Each path below is one point turned by a fixed rotation once a step. After each direction that follows a path, write how fast that rotation turns it, in deg/step (0 if it stays still).
Each turn is a multiple of 5 degrees from 10 to 175, or 0.
Each row of a path follows its step; steps can be skipped.
Rotation 1:
step 0: [  1.4 -13.8 -24.2  -1.4  -2.8  11.0   1.7  12.1   4.6  -8.0   2.1 -14.3
 -32.5  41.5  39.0  27.0  -5.1   9.0 -13.2  -9.8 -33.5  -2.9 -11.8  23.3
   9.1]
step 1: [ -6.9  18.4  -3.9  -6.0   0.0 -38.4  17.0 -15.9  12.4 -22.3 -17.3  20.8
 -43.5  33.6 -20.2   2.8 -17.3  21.2 -11.6   8.5 -23.4  13.0   2.1  -1.5
   9.6]
step 2: [ -8.2  10.9   1.1  11.1   1.2  11.8  12.5  31.2 -28.2 -29.0  -9.3 -17.4
 -49.3  18.2   3.7 -38.5   9.8  -4.8  -2.1 -14.3 -17.7  16.8  -2.0  18.1
  -5.0]
step 3: [ -1.6  14.0 -28.4  -1.0  34.0 -15.5  -3.3 -10.8   0.2 -18.0 -10.0 -10.2
 -30.2  -1.8   3.1 -17.1   2.8  -5.5  -4.7  43.9  23.8  29.6  -9.3  14.8
  28.7]
step 4: [-14.1 -10.4   4.7  -4.0  32.0   3.1  -0.4 -19.0 -30.9   6.9  -2.2  16.0
 -11.4  20.9  16.2 -11.6   8.2 -33.7 -26.7 -18.2   5.8  41.6 -15.7  25.6
 -15.0]
step 5: [ -2.3   8.2   6.1 -22.1  15.9   5.3  -8.2  -3.3   3.2  14.1 -16.9  19.7
   4.6  32.7  38.9 -37.8 -17.0  10.9 -25.4  31.9  17.8   1.7  18.0   5.9
  10.2]
step 6: [-13.0 -11.3  13.5 -16.0   5.3  -7.4 -28.0  29.1  -7.0  21.8  -5.3   5.3
 -30.7  -0.7  34.3  15.2 -37.2 -11.8 -22.1   1.2 -17.4  18.8 -18.1  10.0
 -12.6]
step 7: [ 13.9  -2.8   0.4  -2.1  15.6 -12.1  -6.4  16.4  -7.5  -0.9  -7.2  17.9
 -15.3  36.3 -13.2  11.7  -0.9  16.1 -28.1  53.3 -19.6 -11.2   1.9   8.1
 -29.2]
step 8: [ 11.3   7.7   4.9 -36.0  -0.8  11.9   4.3  13.0  -4.4  10.6  16.6 -11.4
 -58.6  -9.6 -19.0 -20.0  -5.4  13.6 -21.5  -4.6  -5.1  16.8  -1.3  -0.5
 -35.0]
step 9: [ 10.2 -45.8 -31.6  -5.3 -11.7   0.3   3.7   1.8  -2.5  -0.7  -6.8 -15.4
 -34.5  14.2  -6.0 -20.9  16.6  14.2 -10.8  35.7  20.5  -5.5 -25.0  19.5
  -1.9]
step 10: [  2.1 -23.4 -14.5 -18.0   9.0  -1.2  16.9 -33.6  13.8 -18.0  39.1   8.7
 -36.1  14.0   3.7   7.1 -17.9  -9.2 -14.9 -10.9   3.9  23.9   8.9  32.1
  -7.8]
[-13.4  -0.6  13.4   6.6   0.3  -4.9   3.1   7.0  -8.6  -9.9  10.8   6.3
  -5.5   0.4  -0.6   1.7 -15.6  -0.9   0.6   6.4  -6.8 -15.2  -0.5  -5.6
   6.7]  70
[ -1.9  14.0  10.4   7.5  -3.0   1.7   1.0  -3.3  -8.5   0.7 -10.4  -1.9
  10.3  -4.2   5.6  -2.7  -7.1 -18.0  -4.5   8.1   7.2  10.0   3.2  10.2
   4.7]  40
[  3.8  -7.1 -13.2   6.6  -4.9   0.5 -12.2  11.3   5.7   2.4  -2.5  -8.2
  -9.3 -13.4  13.7  -2.8  -6.0  -6.9   6.7   4.8   3.6  -5.6  -4.8   0.9
  10.4]  115
[ -5.2  -7.5   5.1  -0.4  10.3  -9.3   4.2 -12.0   0.8  -2.0   4.1 -20.0
  -4.3  -5.8  -1.8 -10.0  11.5 -10.9  -7.2   1.3   5.5  -9.7   1.3  -2.9
  -2.4]  60
[ -0.3  -5.1   8.0   3.0   4.8 -14.6  -1.9   4.8  14.9   3.1 -11.3  -8.2
   6.3   7.1   5.6   2.3 -10.9   5.5  -0.6  -9.2  -8.3  -2.7  12.3  10.3
  -1.6]  65
